Each row is where one point has got to under a steady rotation. How many ticks took it there?
The counts run from 0 to 360.
[157  78 169 133 123 144 128 151 137 111 149 155 119 133 172 152 176  86
 112 108 157 114 123 105 102 137 109 111 175 109 135 114]	132
[125 116 176 156 139 119 108 120  95 117  77 127 111 123 145 180 124 131
  61 157  72 150 146 150  93 135 117 126 138 103 146 130]	64
[108 105 163 147 171 126 105 120 118 124  88 102  99 149 137 165 111 118
  65 132  81 166 147 140 145 124 123 138 115 127 143 162]	203
[137  75 160 129 162 132 127 148 134  84 155 123 131 157 169 129 147  64
  78 120 102 150 117 121 158 133 124  95 132 116 134 140]	165
[114  97 153 130 179  94  77 121 149 128 102 107  90 167 113 142 160 120
  85 137 126 154 111 115 153 103 105 134 153 159 152 138]	200
[151  59 168 106 136 146 120 158 122 114 145 151 113 136 144 135 146  84
  81 133  83 122 110 123 155 124 121 114 187 121 132 117]	333
[138  69 150 128 130 124 149 139 133 145 130 144  88 147  90 129 153  73
  85 121  70 141 138 113 151 107 104 134 169 134 144 118]	190
[119  88 166 144 171 154  75 135 167 160  89 117 109 122 105 126 135 127
  68 119 112 171 122 125 113 113 110 127 138 156 150 141]	33
[ 96  79 138 126 159 168 106 167 171 131 106  96  96 129 135 151 154 106
 102  93 169 151 140  94 100 116 116 150 132 123 124 139]	145
[131  97 154 114 122  95 120 160 121  90 132 157 107 183 152 168 204 103
 116 117 146 129 136 122 115 131 117 129 168 113 112 104]	105
[124  84 189 122 147 171 124 140 115 124 124 118  99 111 143 156 112 121
  67 151 105 140 101 138 113 132 125 136 175 100 121 121]	181
[118 108 140 148 154 125 131 119 108 100 131 100  96 146 178 188 148 103
 111 108 136 171 175 110 128 114 101 126 127  78 153 139]	114
[146  85 160 144 129 148 126 140 151 159 122 146 128 116  98 119 146  76
  73 111  85 144 128 120 102 111  81 111 169 146 144 127]	329
[124 100 177 137 180  94  82 120 142 125 116  98  89 158 142 154 152 114
  88 147 136 131 101 115 166 121 114 127 166 153 155 150]	199
[127 100 128 139 163 127 128 187 160  82 133 110 125 139 127 134 184  78
  69 132 111 154 111 125 136 121 137 103 141 129 138 128]	167
[152  88 165 125 149  94 104 157 134 111  99 145 140 169 134 184 160  97
 109 103 117 112 145 103 133 130 138 121 156 170 154  91]	222
[160 124 163 163 118 112 149 113  95 113 131 152 114 171 119 162 154  94
  80 112  81 160 132 160 133 124 104 120 168 136 138 100]	74
[161  98 153 132 118 119 110 148 108  96 106 181  97 154 146 166 189 126
 101 124 106 111 133 166  96 138 104 110 168 104 120 126]	244
[112 129 141 161 146 126  80 131 154 122  91 127 121 145 129 169 181 135
  93 104 172 170 136 131  62 115  97 127 127 130 132 136]	262
[114  68 139 108 154 101 124 161 130 120 105 131  94 173 105 140 166  87
  93 129  74 145 152 109 163 112 128 130 140 140 136 128]	50
[138 100 150 139 101 106 138 146 114 112 110 173  82 172 111 165 193 113
 105 121 125 143 137 142  87 139 119 160 169 116 114  89]	246
[137 101 189 126 144 118  76 112 114 137  98 157 123 134 137 138 129 120
  66 139  72 146 127 156 115 131  97 111 141 144 122 154]	355
[113 102 141 143 180 142 123 170 159 105 114  80  98 127 108 157 159 114
  77 149 135 159  96 118 124 108 133 140 171 120 145 111]	28
[127  85 196 160 134 106 154 119 144 136 145 122 118 129 152 127 147  61
  88 134 117 156 109  83 131 159 120 133 151 138 160 121]	19
[112  89 130 172 150 137 159 147 153 107 130  99  65 132 141 153 175  97
  95 115 133 161 149 114 126 142 128 134 119  77 156 139]	141
[118  96 170 120 124 123 108 146 115 143  83 142 129 128 106 180 144 125
  93 137  99 133 145 116  77 109 102 158 179 130 133  88]	67
[114 107 149 171 145 169 121 110 143 127 130 117  71 118 150 139 148 116
  74 117 131 180 126 149 102 132  90 122 132  82 136 165]	292
[156 114 138 158 161  98  97 143 148 130  94 119 109 161 124 194 179 115
 109  92 146 123 149 106 127 112 112 120 149 159 171 118]	83
[151  67 177 138 122 123 106 120 136 118 159 171 118 170 173 129 171 102
 116  86 140 163 132 119 126 135 113  96 138 123 143 117]	277
[143  92 161 148 121 151 155 133 132 150 136 133 115 117 106 130 138  69
  64 115  79 152 126 129 113 114  82 126 172 132 141 120]	330
[144  83 164 152 137 152 145 117 144 115 161 143  99 175 163 128 161  84
  93  75 155 171 123 123 157 142 125 121 130 131 130 137]	136
[116 119 134 173 150 173 124 125 159 129 124 112  79 132 126 139 165 113
  76  98 144 192 122 154 100 118  88 126 137 109 132 166]	291
[115  87 133 142 158 157 141 167 154 112 132 103  82 140 138 168 173  95
 113  93 176 152 145  92 116 117 127 147 147 112 134 111]	285
[148  77 178 133 137 142  97 129 152 156 120 150 135  96 124 120 137  87
  77 116  89 143 122 115  92 125  92  97 161 150 140 137]	328
[138  72 158 107 143 154 104 151 117 137 105 135 101 105 118 144 140 109
  82 152  69 123 127 130 109 105  91 117 188 112 137 138]	38
